One vector is turned by the same rotation once a step. Each row is the vector after some number of steps, and that number follows the row.
The counts run from 0 to 205.
[ 11 -23  25  25   2 -25 -27  26  -9  20 -30  -7 -15 -43  -9 -23  22  32
  18  -3  -1 -11 -16  20 -13   7   3   4 -20  63   8  19  34  55  -1  14
  12 -24] : 45
[-32   8 -25  28 -16  -8  40  20 -21  30 -15 -37  12 -24  17 -21  24  58
   9  23 -10  18  30   5   1  28   7   9   7  25  27  23   5  30 -27  26
  18  11] : 170
[  2 -17   0  24 -23  11 -30  20  -8  13  36 -34 -21 -24  17 -31  18  28
 -12  36  30   0 -17 -30  -7  -9  11  -6 -46   5   8  18 -10  44 -19  23
 -39 -30] : 120
[ 15  32  -3   7 -13 -32  17  22 -32  -5  14 -44  -9  -7 -14 -43  33  30
   0  28  11  32   1  -6  -9  61 -10  13   9  26  30  14 -18  11   3  27
  -9  15] : 99
[ 15   5 -16  39   2  -6 -25   2  15  10 -30 -31   9  -5  25  -7  22  41
  12  -6  -4  21  -8  -2 -25 -10 -11  11   8  46   2  38  11  67 -36  35
 -10   9] : 78
[ 46   5   5   9 -16  -4  -8 -10  -6   2 -17 -20  17 -34  29 -14  12  46
  22   5 -17  27   2  27 -15   6 -17  15   4  64  -4  35  19  42 -26  20
  20  14] : 183
[  9  23  -8  39 -27  -4   0 -11 -16   1 -17 -30   7 -18  23 -14 -20  58
  28  -6 -11  27  43  -8  -8  -2   3  10   7  53  11  38  22  29 -30  -2
  31  11] : 68
[ 33  24 -17   2 -19  -7  -1  -4  -3  13   3 -33  15 -16  20 -25  15  42
   8  25  -8  29   1  17 -20  18 -13  23  12  53  -1  43   4  41 -31  34
  12  33] : 181
[-15   8  -1  20 -10 -35  19  32 -36  19  -3 -38 -37  -7 -21 -52  35  23
   1  12  14 -14  -1 -20 -21  36   7  15   8  29  36  22  -4  27   3  30
 -19  -6] : 203
[ 39  36   1  17 -28  -5 -46  15  -4 -13  46 -25  -8 -14 -19 -20   2  29
  -1  22  29  30 -12 -14  10  30   6  25 -15  18  14  24 -14  28  10  22
  41  -9] : 143
[ 21 -31  33  25  -6 -23  -5  27 -30   1 -31 -10 -17 -44  11 -26  20  28
  21 -18   1  -6 -15  14  -3   6   0   6  -8  53  21  13  27  38   7  18
 -19 -46] : 196
[ 49  -7  20   2 -28   4 -47  10  -1 -14  41  -8  -1 -38  17 -14  -6  26
   5  28  26  17 -37  11  11   4   3  16 -26  25  -3  37   5  43  -3  25
  13 -33] : 38
[ 13 -30  28  25  -7 -23 -22  28 -16  12 -28  -5 -16 -50   1 -18  16  34
  21  -8   8 -15 -15  21   1   8   8   6 -18  55  12  19  30  48   4  12
  10 -40] : 46
[ -2  29 -12  36 -23 -12   3  -8 -12  11  -9 -33   6 -10   9 -24  -9  60
  22   0  -7  20  39 -13 -17   1   3  13  11  46  11  37  13  30 -30   1
  31  25] : 67
[  2 -29   3  46 -24   5  17  16  -1  38 -22 -13 -15 -31  20 -20  32  51
   5   1 -23  -4  22  -3  -2  -5  -2   6 -49  39  17  -1   7  32 -10  21
   2 -31] : 126
[ 11   6  10  29 -13 -16 -29   1 -18  11  -8 -39  -6 -24  13 -32  20  47
   5  17  -2  16  13  -2 -36  -4 -13 -21 -27  63 -16  16  18  49 -24 -18
 -16  20] : 113
[ 57  -9  21  11 -26   5 -20  -4 -11 -17  -7  -7  15 -45  42 -10 -11  38
  25   0  -1  27 -10  25   4  -4 -11  15  -6  58  -1  34  22  36 -16  16
   8 -23] : 185
[ 19  -3 -12  20 -41  12  13  20  -7  18  37 -23 -30 -14   8 -32  17  35
  -7  23   6   6  -4 -24  19  21  14  27 -37  -3  37  11 -28  13   4  46
  14 -42] : 131
[-12   8   2  27  -8 -38  28  27 -36  21 -13 -41 -33 -10 -19 -55  33  35
   9   5   7 -12  15 -14 -21  33   2  12  10  38  35  20  -3  27   0  17
 -13   1] : 204
[ 25  16  -9  28 -31  17 -36  -1  -2 -21  34 -26  10  -9  36  -8 -23  36
  13  15  32  36 -10 -30   2 -14  15  12  -3  11   6  52  -2  38 -25  22
  -2 -25] : 73
[ 10 -11  14  35 -12 -10 -33   2 -17  10 -10 -30  -1 -37  21 -30  18  48
  16   6  -4  11  16  -6 -24  -9 -12 -29 -33  63 -14  11  21  43 -33 -20
 -19   3] : 114
[ 20  21  18  19 -12 -35  11   6 -42  -4 -12 -41   7 -25   0 -37  23  45
  17   2 -12  35  32   4 -10  40 -19  -2   0  59  14   3   6  12  -5  -1
   9  13] : 102
[ -6  16   0  27 -43  -5  11  16 -41 -16  30 -25 -15 -21   6 -28 -27  44
  22  14  34  11  21 -29  21  19  27  19   5   0  37  33   0   1   0  14
  21 -38] : 61
[ 20  29   3  34  -2 -27 -50  10  -2  10  -8 -31   2 -11 -25 -12  17  40
  14   5   3  25  -1   6 -13  29  -6  12  -7  53   0  24  13  56  -5   2
  43  19] : 147
[ 26  19  13  38  -4 -29 -48  15  -1   3 -17 -25   1 -20 -18  -9   9  43
  23  -5   1  19   3   8 -11  22  -1   2  -6  59  -6  21  16  54  -9  -6
  44   9] : 148
[-32 -17   1  37 -23   0   7  44 -32  -2  12 -17   6 -38  27  -6  -1  39
  13  17  26  16  -1 -12  31  20  25  -2 -13  -8  34  17   7  22 -13  23
  -1 -57] : 164
[ 10  29   2  13 -18 -17 -38  11 -24  -7  36 -49  -6 -16   2 -42  14  32
  -2  40  26  24  -6 -21 -30  14  -8 -15 -15  28  -9  28  -7  35 -23  -3
 -25  23] : 110
[ 27 -27  10  30 -18   8 -17  22   0 -15 -10 -12  -1 -28  39   1   8  26
  11 -10   9  25 -31 -13  13  -4   4  11 -13  17  22  22   2  39 -11  39
 -31 -63] : 83
[ 22 -25  30  22  -2 -24  -8  20 -19   7 -43 -10 -17 -40   8 -28  29  30
  25 -14   0  -9 -14  20 -11   9  -8   8  -6  62  14  18  26  46  -1  19
 -19 -30] : 195
[-11  10  -5  40   0 -18 -55  39 -13  -5  17 -41  -7 -13 -12 -16  27  26
  -4  24  31  21 -31 -25 -12  28   5 -15 -17  13   3  19  -6  57 -20  12
 -27 -14] : 6
[ -7  22  -9  22 -37  -5  10  18 -33 -12  38 -34 -13 -16   4 -36 -25  44
   8  24  33  16  18 -37   9  16  25  19  12  -4  36  41  -1   8  -6  17
  19 -22] : 62
